What is the hidden score of each row? Scores go from 0 to 20, and 10 is about the middle. The score is a weighted sum of the row's numbers plus the product of two more (or one squared), each taken from its middle value.
"-35 -24 -12 27 46 70 36 82 24 -54 26 47 67 -69 34 -11 67" 7
"23 9 35 -57 7 -23 7 -21 -33 2 -7 -11 -40 82 -18 -51 -41" 12
"39 66 28 -29 1 44 -7 10 -25 -35 -35 -61 -42 46 -55 -77 9" 10
"38 -43 -56 -7 46 -43 14 68 34 -29 -45 24 40 -10 13 -24 13" 10
"11 -23 -42 29 23 -26 8 81 21 -34 -53 43 47 -27 16 19 -1" 6
"3 -55 -31 32 -52 -14 43 -9 0 25 8 28 39 -77 38 -44 22" 6
"2 -60 -71 32 39 55 13 35 55 -57 -57 126 11 -47 73 38 7" 5
"-41 32 21 -3 -46 4 23 -24 -25 36 39 -34 -33 -28 14 -22 6" 14
"54 -7 -9 -30 2 -8 7 -62 -14 7 -25 8 -40 93 -60 -8 -14" 10
"-3 69 38 -30 -3 18 11 -8 -89 38 21 -46 -44 11 -58 -36 -63" 9
"-34 22 7 -79 7 -68 -78 47 -119 9 53 -14 -26 -116 15 -93 -49" 9
"20 -59 -57 15 68 -21 16 80 47 -74 -1 42 39 -47 44 -64 68" 11
"0 40 -20 46 -94 48 -41 35 12 -13 61 29 0 -32 24 14 35" 14
"-40 13 -60 -37 4 -1 -13 -34 -6 -3 -49 -19 -32 23 -16 -12 -11" 17
"55 -12 0 82 -32 -37 -2 35 32 2 45 10 40 -14 18 18 28" 10
"-20 -20 -25 65 11 19 54 74 76 2 -44 57 76 -34 27 57 47" 5
"-23 52 74 -29 -65 46 7 -28 -35 46 16 -87 -30 32 -63 -2 -58" 13
"54 62 -11 -14 34 36 9 -19 -38 85 70 -84 -53 31 -91 -6 -41" 13
"17 -6 -17 -13 67 4 -12 -37 16 -7 10 15 -7 11 -69 -53 -22" 8
"18 27 2 34 -28 -67 -33 8 24 -22 34 -36 22 -1 -27 15 29" 12
"-44 -37 -18 -12 21 -9 -28 19 0 -43 -32 16 -22 -32 34 -27 -2" 13
"2 40 19 23 -15 -8 -7 -3 4 23 32 -41 12 17 4 2 3" 11
"29 30 14 -88 -1 11 -45 -80 -36 44 -1 -7 -24 75 -17 14 -61" 6
"-31 -33 4 4 -28 19 30 19 8 -22 14 -18 37 -42 37 -1 15" 15
"14 -9 48 -20 -9 -14 -1 24 -9 -25 -45 -11 -7 1 42 -16 -42" 9
"32 -42 78 -31 -59 -47 -53 -23 -2 -87 -9 17 6 69 8 18 -13" 12
"20 -20 -50 83 -19 20 43 53 45 -13 9 80 32 -33 21 20 40" 9
"-1 -29 -97 6 83 18 -21 80 50 -54 -46 66 37 -15 24 -43 34" 7
"21 -38 -22 51 -28 -59 -4 12 36 -18 10 22 21 -53 46 15 34" 11
"-31 47 37 -29 -25 73 -16 -58 -17 57 22 -36 -41 11 -3 32 -58" 11
"20 -45 58 105 -66 -33 8 31 58 -47 20 18 58 -27 47 27 14" 6
"30 -45 21 -8 30 10 24 23 -29 -42 -7 6 18 -25 -36 -21 -32" 5
"30 -33 4 50 -54 64 26 41 -13 -24 30 30 52 -41 28 -45 31" 6
"-40 14 58 -8 7 3 12 -9 -32 5 1 -30 -29 -11 6 18 0" 9
"-14 3 24 -41 9 19 -46 -22 -58 -21 -8 -30 -12 53 -45 -38 -43" 13
"-18 -37 -79 61 -3 -61 -20 17 46 19 -2 32 28 -39 52 -9 51" 15
"2 -5 0 56 26 19 32 29 20 -37 5 45 100 -38 20 34 72" 1
"-28 -7 -51 60 33 5 -10 71 64 -3 1 32 33 -29 61 14 37" 8
"43 20 46 -103 -32 -2 -47 -50 -33 38 -50 -42 -29 36 -78 -53 -53" 6
"7 16 -4 -34 15 -4 -80 -25 -3 -15 18 -31 -33 -7 -51 -56 1" 12
"26 23 28 -66 3 5 -11 -50 -52 12 30 -26 -64 51 -93 -5 -85" 13
"-65 36 85 -34 -67 16 3 -28 -21 -3 -13 -42 -17 7 70 -10 -53" 15
"-10 46 50 -40 -28 48 16 18 -63 38 -17 -35 -24 47 -21 40 -71" 10
"-42 23 13 13 -46 -36 -18 3 1 7 27 -19 12 -54 40 -29 10" 14
"14 -58 16 -49 33 -85 -37 -32 24 -34 -34 14 8 14 22 13 27" 8
"50 56 26 -45 -45 21 -57 -76 -51 -38 7 -17 -68 53 -73 -32 -59" 11
"33 37 37 -62 -30 1 5 -42 -42 31 16 -44 -70 18 -79 -14 -34" 12
"-40 35 8 20 -88 -58 5 -42 -4 41 20 -58 -8 -5 -18 34 0" 18
"-29 20 -60 47 20 31 1 24 29 53 -3 21 18 -41 -8 30 71" 9
"-33 -17 -22 41 -5 30 2 15 3 10 -29 28 20 -31 58 52 9" 8
"10 45 51 9 -45 101 54 31 33 -34 14 -21 7 3 -57 27 22" 11
"-44 34 38 16 -37 -17 -6 8 6 27 46 -7 -22 -29 18 -28 -16" 13
"-16 -18 -18 21 -19 -51 -13 1 18 16 32 5 16 -51 29 -16 37" 12
"-11 -37 -59 53 -7 -12 22 22 13 -10 -4 22 87 -46 34 91 70" 10
"-10 -4 4 -10 -15 -4 -6 -41 -16 52 3 -10 -29 -6 14 15 13" 10
"1 -39 -62 48 19 -12 -23 45 72 -16 68 51 66 -76 17 17 54" 10
"46 -20 4 48 -61 11 36 25 -2 7 54 25 37 -4 32 12 51" 14
"-9 -43 -48 4 39 63 18 28 39 -57 -76 56 29 -10 31 30 0" 8
"-14 10 -1 39 -48 7 -29 16 -4 -8 21 -19 17 -34 19 -7 25" 12
"-22 17 69 -60 -10 -49 -32 -35 -30 37 -28 -83 -66 24 -11 34 -67" 11
"35 51 3 -14 15 19 -22 -9 -6 -37 30 -17 -30 52 -45 -61 -6" 12
"-1 -15 40 -10 3 -23 -42 -21 3 -22 -29 -21 -24 4 23 28 1" 8
"-26 -79 14 -9 99 -127 -27 -12 38 47 32 -80 46 -16 22 7 75" 12
"7 39 -1 -65 26 64 -19 -55 -50 30 -23 5 -56 66 -71 26 -42" 7
"3 -44 -32 -20 32 5 32 2 13 -28 -63 73 30 31 29 -9 -29" 8
"-10 -44 3 6 31 -26 11 54 -18 -11 -43 51 22 -14 69 53 5" 4
"10 48 -4 -14 -29 82 10 30 -30 -16 -14 -5 -17 10 -44 -7 -45" 12
"-5 5 78 -6 -35 32 -19 -19 -15 -1 -19 -11 -30 -8 -5 20 -66" 6
"-13 11 -41 -20 42 49 32 37 -16 -10 -41 16 -8 -31 -48 -36 -20" 8
"-18 -14 27 -41 27 12 -20 -7 -40 -41 -1 -12 0 45 -23 20 -55" 11
"9 -18 -6 -23 -25 -10 -68 -16 0 -74 0 39 -17 18 -4 -15 1" 12
"70 8 24 -7 -9 30 1 -24 -30 27 -53 13 -7 100 -18 -9 -41" 4
"42 -54 -12 21 24 -1 -9 21 8 -43 54 36 22 -35 33 -9 55" 10
"21 -43 -31 -8 50 0 42 60 2 -24 -49 54 28 -26 31 -16 37" 6
"-26 24 58 -35 1 -5 -21 -13 -30 67 5 -77 13 11 2 33 -25" 9
"0 20 -69 26 -13 62 -24 7 65 -22 43 37 15 -45 -59 16 36" 12
"-1 23 87 -37 -56 -15 -48 -33 10 -22 33 -41 -57 18 -27 17 -66" 14
"43 42 20 -65 -14 -45 -31 -73 -67 74 9 -22 -73 60 -52 -4 -81" 8
"20 12 63 -35 10 -1 -36 -54 -35 -3 10 4 -23 36 -35 -33 -43" 6
"20 29 61 -62 -2 -24 -57 -41 -16 -2 -24 -17 -60 31 -20 -13 -81" 6
"37 14 28 -34 -32 36 -43 -25 -43 -13 30 1 -43 26 -33 0 -22" 11
"27 19 54 -42 18 -6 -27 -70 -33 35 26 -58 -44 24 -1 0 -36" 8
"-19 -52 -32 8 3 -30 21 15 6 27 6 -28 26 -32 77 -21 33" 15
"44 -60 -78 19 67 33 54 9 32 -50 -56 73 9 -33 35 10 0" 8
"31 -12 -38 91 11 -23 -4 20 -11 -52 13 24 30 25 20 4 72" 10
"-5 28 -1 61 11 -5 34 7 32 -5 -13 49 72 -3 6 103 17" 3
"55 -20 -25 -37 10 -2 -25 -47 -28 -1 20 -21 -45 42 -22 -39 -35" 15
"3 -49 -22 42 4 -67 1 7 4 -9 5 3 16 -10 30 -21 73" 11
"25 -41 -17 69 -16 -54 22 45 40 -1 16 44 20 -31 48 -41 86" 7
"7 -22 -29 41 -51 -37 -11 -19 3 -5 18 9 3 -13 4 -26 50" 13
"-34 76 -24 -57 16 94 20 -52 -66 80 54 -61 -52 -4 -74 15 -37" 14
"-31 -29 -17 60 -41 38 5 58 54 -50 12 53 90 -45 42 64 31" 11
"-49 57 15 7 -98 2 -41 -55 -37 34 19 -53 -58 -17 14 12 2" 18
"26 -18 -5 41 50 -40 -19 40 30 5 -6 33 33 -19 11 8 -1" 3
"2 -37 -28 51 13 8 25 28 43 0 9 45 56 -57 74 59 26" 7
"-27 -12 8 23 78 1 45 2 18 23 3 -5 10 -26 -21 -19 28" 4
"3 -6 -66 48 74 -16 32 42 49 6 -43 32 44 -29 16 14 19" 5
"53 68 9 -56 44 -63 -13 -46 -37 50 22 -59 -84 84 -53 -80 -8" 10
"-4 -27 -30 33 -26 73 34 18 44 -42 23 30 35 -43 -13 12 27" 11
"-20 -9 6 1 50 7 4 -4 27 46 17 -19 6 17 36 -10 26" 11
"5 -12 -28 -31 60 11 -15 -20 -32 -54 -65 68 37 24 -9 -10 1" 5
"34 54 73 -24 -25 -6 -47 -10 16 -1 60 -27 -12 25 -31 18 -16" 9
"0 17 43 29 -44 24 21 -14 -8 39 44 -36 -21 -16 -20 33 -33" 11
"-44 46 -47 -1 43 37 34 -58 -36 31 13 -37 -35 -14 -70 37 -7" 14
"13 20 29 -37 -50 36 10 -50 -49 -35 -38 6 -11 38 -31 -5 -59" 10
"-19 29 -47 19 -30 39 34 -12 16 20 -3 14 23 -14 17 42 -3" 12
"-15 -44 -36 46 27 60 -2 7 30 11 -25 66 30 -63 66 48 38" 4
"49 52 19 -47 17 7 -31 -37 -26 5 -10 -46 -31 17 -25 -57 -64" 7
"27 -6 -40 59 -82 -49 -25 30 64 1 23 52 42 -3 24 82 61" 10
"-25 -35 -8 57 -37 -63 42 -21 -23 -79 18 -13 13 10 -15 -13 45" 15
"31 -9 -7 0 6 1 48 -16 -15 25 -47 -10 -12 29 -15 7 -44" 9
"-5 -39 -18 20 71 72 97 46 73 -1 -31 16 64 23 -4 82 66" 8
"-16 39 41 -14 -23 -12 13 -80 -17 21 64 -79 -48 14 -55 -6 -16" 15
"17 0 -49 97 -46 12 32 30 17 5 2 42 63 -21 -5 23 51" 7
"-37 0 30 -86 -1 33 -28 -47 -50 6 -41 -6 -30 85 -5 30 -72" 10
"6 30 69 -54 -25 -5 -51 -83 -58 0 -24 -70 -13 83 -73 -16 -71" 13
"-25 -20 8 -26 50 -36 1 40 9 -5 -5 20 7 -51 6 -60 -7" 7
"6 -50 -40 15 -8 -16 -25 38 0 -69 -39 38 8 -11 -15 -49 45" 11
"6 -50 -50 52 39 -5 15 60 54 -10 -41 82 70 -30 56 28 31" 4
"-18 -80 -30 -32 13 22 7 7 -44 -40 -64 81 36 18 18 46 -7" 8
"-94 24 61 20 -6 0 -4 -37 -45 -1 11 -27 -80 -59 -13 9 -5" 11
"-22 42 72 -27 -24 -10 -83 -67 -19 -24 14 -30 -50 36 -30 -13 -53" 14
"-41 12 -4 14 -28 9 -10 -15 8 47 24 -30 -23 16 47 -11 -19" 17
"-25 -28 -2 50 46 -35 -13 20 11 -16 11 18 71 -22 35 59 22" 7
"47 23 -2 2 -6 -5 -7 -66 -7 72 -24 -21 -63 76 -42 -16 -38" 10
"-11 -30 -9 48 10 17 32 49 50 0 -12 40 86 -39 47 51 50" 5
"4 77 20 -65 48 75 64 8 -91 97 -8 -23 -21 32 14 -12 -27" 4
"5 -30 -60 30 15 33 18 43 40 -9 25 36 51 -22 40 60 34" 12
"31 26 22 -35 6 -20 -7 -54 -22 52 0 -46 -81 39 -27 -11 -59" 11
"23 18 13 -24 39 4 -33 -13 12 -64 -19 45 13 2 -73 -66 -30" 5
"-3 -8 6 -34 16 32 -18 -53 8 31 -17 36 -10 20 -13 -32 -14" 10
"-15 -59 -40 24 81 -18 39 81 15 -78 -62 76 64 -78 69 18 -11" 4
"-40 1 -31 29 -13 9 -13 -25 14 45 -5 -4 -10 -14 18 32 21" 14
"8 21 10 -36 37 -9 13 -29 -13 91 16 -14 -37 23 20 27 -40" 6
"4 11 18 -30 27 3 4 -6 -10 -29 3 -41 -1 84 -6 -53 -24" 15
"-15 -3 -34 17 -37 47 5 8 19 24 73 10 -37 -42 6 33 27" 18
"-19 -53 -59 20 59 9 11 71 70 -54 -68 61 62 -26 57 51 26" 5
"19 8 0 -43 -64 22 22 -33 -57 -6 -70 22 -33 85 -44 -12 -38" 12
"10 59 46 -28 13 18 -12 -20 10 115 51 -65 -16 38 -9 23 -63" 7
"-49 77 26 8 -24 41 44 -30 -48 46 14 -32 -23 37 -13 43 -1" 12
"1 39 12 -31 12 11 37 -13 -12 49 -33 -34 -35 26 16 13 -46" 9
"-26 -20 -58 30 -7 26 19 -13 43 6 -25 17 10 -39 40 7 32" 14
"3 -59 -33 26 46 -41 29 33 34 -1 32 48 57 0 62 33 49" 10
"-23 21 -5 22 -68 7 14 11 -3 5 4 -17 -43 -44 20 44 -6" 17
"-4 -54 -41 69 -33 11 10 2 0 -51 -27 35 43 -39 65 94 68" 11
"32 -2 52 46 -24 5 -25 5 22 -15 49 -1 9 1 10 -14 23" 6
"24 -2 30 -59 -37 -3 -61 -93 -40 -4 -31 -36 -67 88 -80 -34 -69" 15
"39 18 -83 -22 55 37 58 15 -18 12 -44 -29 -2 40 -40 -46 10" 13
"-1 40 -6 27 -85 22 38 -29 -29 51 22 -15 -37 -12 -43 22 15" 12
"35 -31 13 -17 33 -12 13 -30 -47 -4 12 10 -36 41 -43 18 -6" 9
"22 -32 -41 44 -8 -16 -6 34 38 -27 9 37 40 -13 15 15 62" 10
"3 -17 -8 30 4 -20 36 6 11 -25 15 21 1 -62 32 -66 63" 5
"23 7 -61 1 38 30 53 14 1 -47 -9 0 3 -3 -43 -53 12" 13
"-22 8 -39 39 -21 -24 0 8 25 -12 -12 1 -12 -31 24 -27 29" 15
"-17 21 29 -19 22 19 -32 25 -58 -27 -22 -2 -32 -37 4 -11 -17" 6
"34 -24 12 -43 -29 11 -67 -48 12 -92 -31 11 -14 -2 -16 18 -41" 11
"56 -7 -8 -10 15 57 -3 -30 -37 -33 -8 33 6 46 -55 -17 -38" 6
"-53 10 44 -6 65 2 -30 16 16 -1 29 -59 17 -72 -6 -3 14" 8
"34 -26 34 -12 -40 -34 -48 -48 -60 -71 27 10 -37 45 -40 -44 -11" 11
"-31 -62 -38 28 56 -45 -3 47 78 3 3 41 43 -54 70 -10 14" 10
"-64 -28 -3 -3 15 -13 27 50 4 -65 -14 38 22 -47 17 -33 -30" 13
"0 -43 6 23 -28 -23 -1 6 40 11 16 10 42 -18 22 31 26" 10
"7 106 3 -9 -36 -2 56 -11 -41 111 5 -52 -62 69 -59 17 -13" 11
"-67 -58 -51 23 8 -18 46 22 50 -61 -11 63 84 -71 74 46 49" 13
"0 2 -3 18 1 27 42 -18 32 27 -7 8 1 -38 35 40 14" 8
"-30 -26 -46 16 -21 35 19 46 -1 27 -15 14 60 -71 44 60 38" 10
"-37 44 18 -6 -11 26 20 -46 9 62 11 -59 -17 7 -5 21 -38" 14
"50 -40 -70 34 59 -27 -19 64 57 -78 -12 79 39 -18 -5 -59 78" 6
"12 -5 -36 -31 7 -17 -27 6 -20 -2 16 5 -42 33 -35 -49 -5" 14
"40 0 19 -21 -14 47 13 -36 -54 -60 -44 36 -33 17 -45 -46 -40" 4
